Each row is where one point has got to under a steady rotation. How many steps took it there?
The counts run from 0 to 634.
[-18.3   4.3  -5.8 -13.2 -19.5   3.6   3.1   0.2   1.8  40.8   3.0 -10.2
   8.5 -23.4   5.9  -5.4   5.5  13.4 -16.5  -9.4  16.3   3.8  15.4  24.8
  25.3   0.0  -4.5 -20.0  26.8   1.2   6.6  -6.9   6.0] | 274
[  0.8  -4.9   1.1  -0.4 -11.8  -7.0  32.8  31.9 -11.8  -1.0   3.0  -6.5
   6.2 -16.7  -4.3  -4.3  -7.0  -8.9   3.2   8.8 -29.6  12.5  -3.2   1.4
  38.6 -17.0   9.0  -8.3  14.4   1.8   4.0  -2.5  -0.3] | 232
[-20.9  -9.3  22.0   9.4   9.5  -0.4  22.3  21.4 -18.0  14.7   9.8 -16.2
  16.6 -13.7  -2.6  -4.4   7.8   6.2 -30.8 -13.0 -15.8   7.8   6.9  -1.5
   6.8  -6.4  -7.6  10.2  18.7 -20.5 -15.8  -6.4 -13.6] | 227
[  2.2 -15.8   4.9 -23.3   8.9  15.0   5.2  14.4 -17.1   3.1 -31.6 -19.8
  -7.9  25.3 -18.9  -7.9 -21.7   2.9   7.2  18.0 -33.0  -6.7  -6.5   4.5
 -14.1  26.8   6.5 -11.7   9.1   1.6  16.7  -7.4  21.8] | 36
[ 11.6  28.5 -15.2   1.4  19.5 -11.9  -2.7   0.4  -3.4  -4.8 -29.6  -5.4
   1.1   5.3 -14.8  -5.1 -27.5  -8.1 -11.0 -16.3   0.7 -18.5  11.9   3.5
  10.5   0.5   2.6 -28.1  18.3  -5.3  16.0 -28.7  -3.9] | 499
[ -8.8  -3.7 -15.0  -0.4   0.3   9.6  17.1  16.5 -23.7 -14.1  -4.3 -26.2
  -2.4 -11.9 -19.4  -3.2  23.5 -10.4  17.7  16.0 -17.2   0.6 -18.3   0.3
  15.9 -19.8 -21.0   3.4  -6.7  -8.6 -26.9 -11.4 -17.5] | 599
[-32.6  17.0 -21.3  11.9  22.9  21.1  -2.1  26.1   2.0  -5.5   9.1 -20.8
 -14.2  -5.3 -22.0  -3.7 -26.4   8.3  10.4   3.1 -10.3   2.5  17.6 -10.4
 -13.1  15.0  16.1 -14.4  -7.0 -12.6  -0.6  -6.7 -10.4] | 210
[ 13.0   1.2  -4.1 -25.7  15.3  -7.4  19.8  11.2 -22.3 -18.9   0.6  -0.7
 -12.3  37.2 -26.4 -13.5 -11.7 -11.9 -19.8  -7.8  -6.2   6.7  13.3  -5.8
 -16.2   9.5   5.7  -4.8   8.8   8.1  24.5  -6.9 -11.5] | 547
[  9.6   5.1  -2.7  14.7   2.5   2.5 -11.1  -4.4 -30.4  -9.8 -21.2 -20.9
  22.8   5.7 -18.0 -14.0   3.7 -16.5  -4.6  17.8 -26.5 -29.4 -10.0   0.5
 -10.5  -2.8  -0.4 -12.0  -0.9 -19.5  15.4  -7.1 -25.1] | 289
[-35.1  14.0 -21.6 -18.5  -2.4  10.4   0.8 -12.0 -10.0   4.0  -3.2   0.1
   4.5 -45.6   6.2  -5.4  -3.0  21.4  20.3 -23.7   2.6  12.4  -1.0  -5.2
 -16.6  -3.4   0.7   0.4  16.9  -2.9   4.1 -18.6   7.4] | 60
[-19.7   0.0   3.8  11.8 -10.4  10.1   5.1  18.4 -12.5  27.2  15.2 -22.2
  24.2 -11.7   5.0 -14.4   5.3   4.2 -14.9 -16.3 -14.8  -2.4   7.4  34.7
  25.6  -0.8 -13.7 -12.3  10.3 -10.6  -3.8  11.1  -4.6] | 161
[-12.2   8.9   2.0 -16.4  -5.2  -9.0  12.7 -10.7  -2.3  16.6  21.6  13.0
  14.0 -13.3   0.0  -9.4 -22.3  10.0 -15.1 -33.4   8.2  20.5   5.9   2.8
  23.9  -7.9 -16.2 -13.7  10.7  -5.0  13.6 -13.5   9.1] | 632
[-21.5  12.9 -25.3 -29.0  -2.9   7.8   7.7 -22.6  -1.0  26.0  -0.8 -17.7
   9.5   7.6   0.9   3.4   9.3   5.7  44.1  -3.0   2.6   3.1   5.0  21.3
  -0.6   0.3  -3.4  -9.3 -18.2   5.5  13.8   8.2  -4.9] | 531
[ -4.9   8.5   6.4  -9.1   7.8   1.5   1.6  -4.3  -3.7   6.8  27.2 -26.4
  26.7 -24.2  -9.0  -8.8   9.0   8.6  -2.0   1.4 -14.2 -18.3  -3.8  23.5
  29.1   6.4 -10.8 -20.6  16.9  -9.8  10.4  17.5  -3.6] | 489
[  0.2  -9.9 -28.0  10.7 -15.7 -12.6   8.8 -23.9 -23.4   0.7 -16.0   8.5
  -2.0 -13.3  14.0 -10.0 -13.3  -9.1  23.4  -2.8   1.1  16.4  20.4 -19.5
 -14.7  -8.4   4.5 -15.5  19.0  -5.6   0.1 -31.5  -0.7] | 391
[ 17.0  12.7 -16.0  10.4   1.4 -22.6  16.7  -0.4 -17.1  15.7 -17.2  -1.2
   5.0  10.1   8.0  -6.5 -19.8 -10.0  -7.7 -16.3  10.1  -1.8   6.0  12.4
  17.8  -4.3  -6.5 -10.8  30.3  12.7  12.2 -37.8  -8.6] | 386
[  0.4  -3.4  22.2   3.5   0.3  12.6   7.8   0.2 -15.3  44.4   3.6   2.8
   5.3  22.8  -3.9  16.1   0.9  15.9 -18.9   7.0   1.5  16.2  18.5  23.4
   6.0  -9.2 -10.0 -20.4  10.5 -28.2   2.4  18.4   1.8] | 405
[ 14.5  -4.3  -6.9  -9.2 -20.4  -5.1   6.7 -31.4 -13.7  20.3  -2.6  -3.5
  29.7  -5.4  -2.2  -9.9   6.6 -12.9   8.9   3.4  14.4  -2.4 -15.9  12.5
  26.9 -18.2 -32.3 -14.7  11.1  -0.4  11.5 -24.0  -2.8] | 601
[-13.5   6.1 -33.2   5.9  -6.7   3.2   1.9  13.6 -24.2  -3.8 -38.6 -24.7
 -17.4   5.2   2.0 -13.5  -1.3  -1.3  26.2  -7.4 -26.9  -4.5  16.7   8.9
  -7.3 -13.0   4.4  -9.6  -9.2 -10.4  -9.8 -16.8   3.1] | 569
[ -7.8  -9.3 -25.3   9.6   7.5  -1.5  16.1  14.7 -23.6  -8.1 -24.8  -9.1
 -21.7  -1.7   6.2  -7.7 -15.5  -7.3  22.8  -4.3 -10.1  16.0  16.3 -17.6
 -19.0  -2.1  16.0  -0.3  10.6   2.0 -14.8 -36.7  -8.6] | 390
[-24.6 -11.0  -1.5  -4.6 -21.6  -2.8  12.6 -23.3 -21.8  29.7  18.0  -5.4
   9.9 -28.6  13.8   2.6  10.8  -1.0  11.9  17.0  -2.7   1.4 -16.7  -6.4
  30.5  -4.1  -1.9  -1.9   4.4   3.8   2.4 -13.0  -5.1] | 269
[ -8.5  15.3  19.3 -23.7  25.8  20.9   0.4  14.8 -13.0   9.1  19.3 -16.8
   7.2   0.0 -21.6  -4.2   3.1   6.1  -8.2  13.2   2.0  -6.1  11.3   2.8
  -9.4  24.0  -9.0   9.2  17.8  -5.9   7.6   1.5 -29.2] | 179
[  7.4  16.0   9.8 -24.2   9.6  10.3  13.1  -7.8 -19.0 -19.6  19.6  23.0
  11.7  -2.3 -22.1  -4.4 -13.1   6.0  20.0  11.6  -3.6  16.1  -4.1 -13.0
 -21.5 -10.9 -16.7  -1.9  17.7 -12.0  22.6  17.5 -12.9] | 506
[  6.9  -8.2  11.3  -8.1 -16.6   1.5  35.8  36.4 -20.2  13.0 -25.2  -1.8
   1.7   0.9 -13.1   8.2 -10.4   0.5  -9.6  14.0 -28.3   9.3   0.2   3.7
   6.4 -17.9  22.0   7.1  18.1  -7.7  12.4  -9.1   5.4] | 477
[-10.7  -6.6  -3.8  10.0  -9.3  -0.3   4.3 -12.1  11.7  13.1  23.7  -0.8
  20.6 -15.0 -35.3  21.1   5.6  13.9  -0.9   3.8   7.2  26.6  -2.0   5.4
   4.5  -8.4   9.8 -27.4 -10.4 -31.0  16.7   8.4 -10.3] | 117
[-18.5   2.4 -17.1 -25.2  -8.9  16.7   4.9  15.9   9.9  14.8   5.0 -12.2
   8.2  -0.4 -11.5 -10.5  -7.1  23.8  16.1 -21.2   6.9  13.1  13.0  39.7
  -3.7  -1.7  -6.2  -9.6  17.1   0.2  11.3  16.7  19.8] | 567
[ -1.0 -12.2  -1.2   1.7  -7.4  11.0   3.9   7.6 -41.6 -13.8 -11.0 -11.4
 -11.5 -11.6 -13.7  -0.3  29.4  -4.6   2.4  30.1 -22.1   4.5   4.8  -5.7
 -22.4  -8.0   1.5  -3.1  24.2 -10.2  -7.3  11.1 -20.0] | 109
[ -4.8 -24.6  -0.5  -6.6  -2.7  10.9  -3.8 -10.9 -32.8   9.7 -19.2  -7.2
 -26.8  39.8   3.3  -5.2 -13.8  -2.4  -4.5   4.2 -18.0   8.5   9.5  10.6
 -19.0  10.3 -10.3 -16.6   0.2  -2.8   3.1   1.5  26.9] | 37
[-36.4   3.5   8.2   3.7  -4.0  11.3  11.9  23.0 -41.5   4.9   5.2   9.9
  -3.2   6.9  -2.0  -2.0 -12.2  16.2 -18.2 -18.0 -12.5  19.3  17.2   7.6
 -31.6  -0.3   7.0   8.9   8.9  -3.1   6.7  16.3  -7.2] | 257
[-23.4   0.6 -13.5  24.0  -8.5   3.9 -15.2 -18.3 -10.7  15.5  12.2   7.3
  15.1  -3.5  -5.4 -18.5 -32.8  -3.3   1.6 -16.3  13.9   9.3   6.8  -5.7
 -21.8   3.3  -2.6 -18.1 -11.5 -19.0  12.6 -31.3 -16.3] | 540
[-17.3 -11.3   7.7  10.8 -15.7  10.2   0.9  -4.3 -25.9  23.8  -5.2  -4.5
 -11.4   1.9   9.2   4.3 -21.7  -6.9  -3.5   8.0 -27.3  -5.6 -10.9  -4.4
  37.1  -9.4  -9.1 -23.1 -13.7 -17.0  -5.4  -6.7  22.8] | 120
[ 13.5  -3.2  -3.2  22.3   8.5  10.2  -5.9  16.3  -8.5 -12.5 -19.3 -22.0
  10.0  -6.8 -14.8 -10.6 -22.8   0.5  -8.5   5.6 -11.6   4.0   9.2   6.6
   6.3 -14.3 -16.5 -24.9  29.8 -27.2 -11.4 -19.5   2.8] | 319
[ 15.7   9.0 -18.4 -28.7 -14.4  -8.4  22.9 -21.7 -34.1   3.6   1.8   5.1
 -19.7   5.8  11.5   3.5   4.7 -14.7  18.8  11.8   4.8  14.1  -7.4  -4.5
  24.7 -26.4 -25.2  -9.7   1.9   2.7  -5.2  -6.0 -13.0] | 308
[-25.9  15.8  -0.8 -26.8 -20.9 -12.8  25.2 -11.2 -19.2  18.4  20.2  11.7
  -4.5 -16.4  22.1  -9.9  -3.2   4.7   6.4 -20.0 -10.2  15.5  22.9 -11.7
  21.6 -10.3  -0.6   6.5  -1.9   2.4   5.2  -6.9  -0.8] | 304
[-21.7  -9.8  12.9   5.0 -22.1  22.4  -7.5 -10.6 -32.9  25.0   1.0 -10.3
   6.5 -24.2  -1.7   1.5  24.7   3.3  -3.8  30.8 -15.8  -0.4   1.9   1.2
 -11.6  -8.2   0.5 -11.0   7.6 -18.9   4.4  10.9 -11.0] | 401
[  8.9   4.7  -3.8  -8.1   1.5 -15.0  12.8   8.5  -6.5 -15.3  -1.6  -6.3
  10.3  -7.7 -15.6 -33.2   7.7  -9.8 -18.3 -11.9 -17.3   4.5  38.3  -5.6
 -14.9  -8.6   2.0  -5.5  31.7  -4.3  15.0  -8.6 -24.0] | 105
[ -5.6  -5.3   0.3  16.9  14.7  18.3  -8.9   8.5 -29.0  -9.0  25.7   6.0
 -10.8  -6.3 -13.7  -6.2 -12.4  -3.8   6.5  29.2   8.6  16.9  -2.5  -3.3
  -2.8  12.3 -24.0  -5.1  30.4  -7.4 -10.3  -4.7 -22.5] | 139
[-16.7 -14.8  15.0   3.0  16.7   9.4  12.7  18.1 -12.7  21.2  -8.1 -36.8
  -9.6   9.5 -12.3   7.9  24.3   9.0 -24.1  11.6 -20.4  -0.4  13.1  -0.9
   2.2   4.5   6.4  -1.4   6.0 -26.6 -18.7  -5.3 -11.2] | 114
[-20.4  15.2 -35.1  -7.7  -0.7  -0.1   1.5   2.2 -21.8 -28.6 -11.8 -19.1
  -0.8 -21.9 -31.7  -6.0  -2.3   1.3  11.7 -14.7 -18.3  -9.5 -21.9   9.7
  -2.2  -2.6   8.4 -11.8 -11.8   9.2  13.0   2.3   3.2] | 127
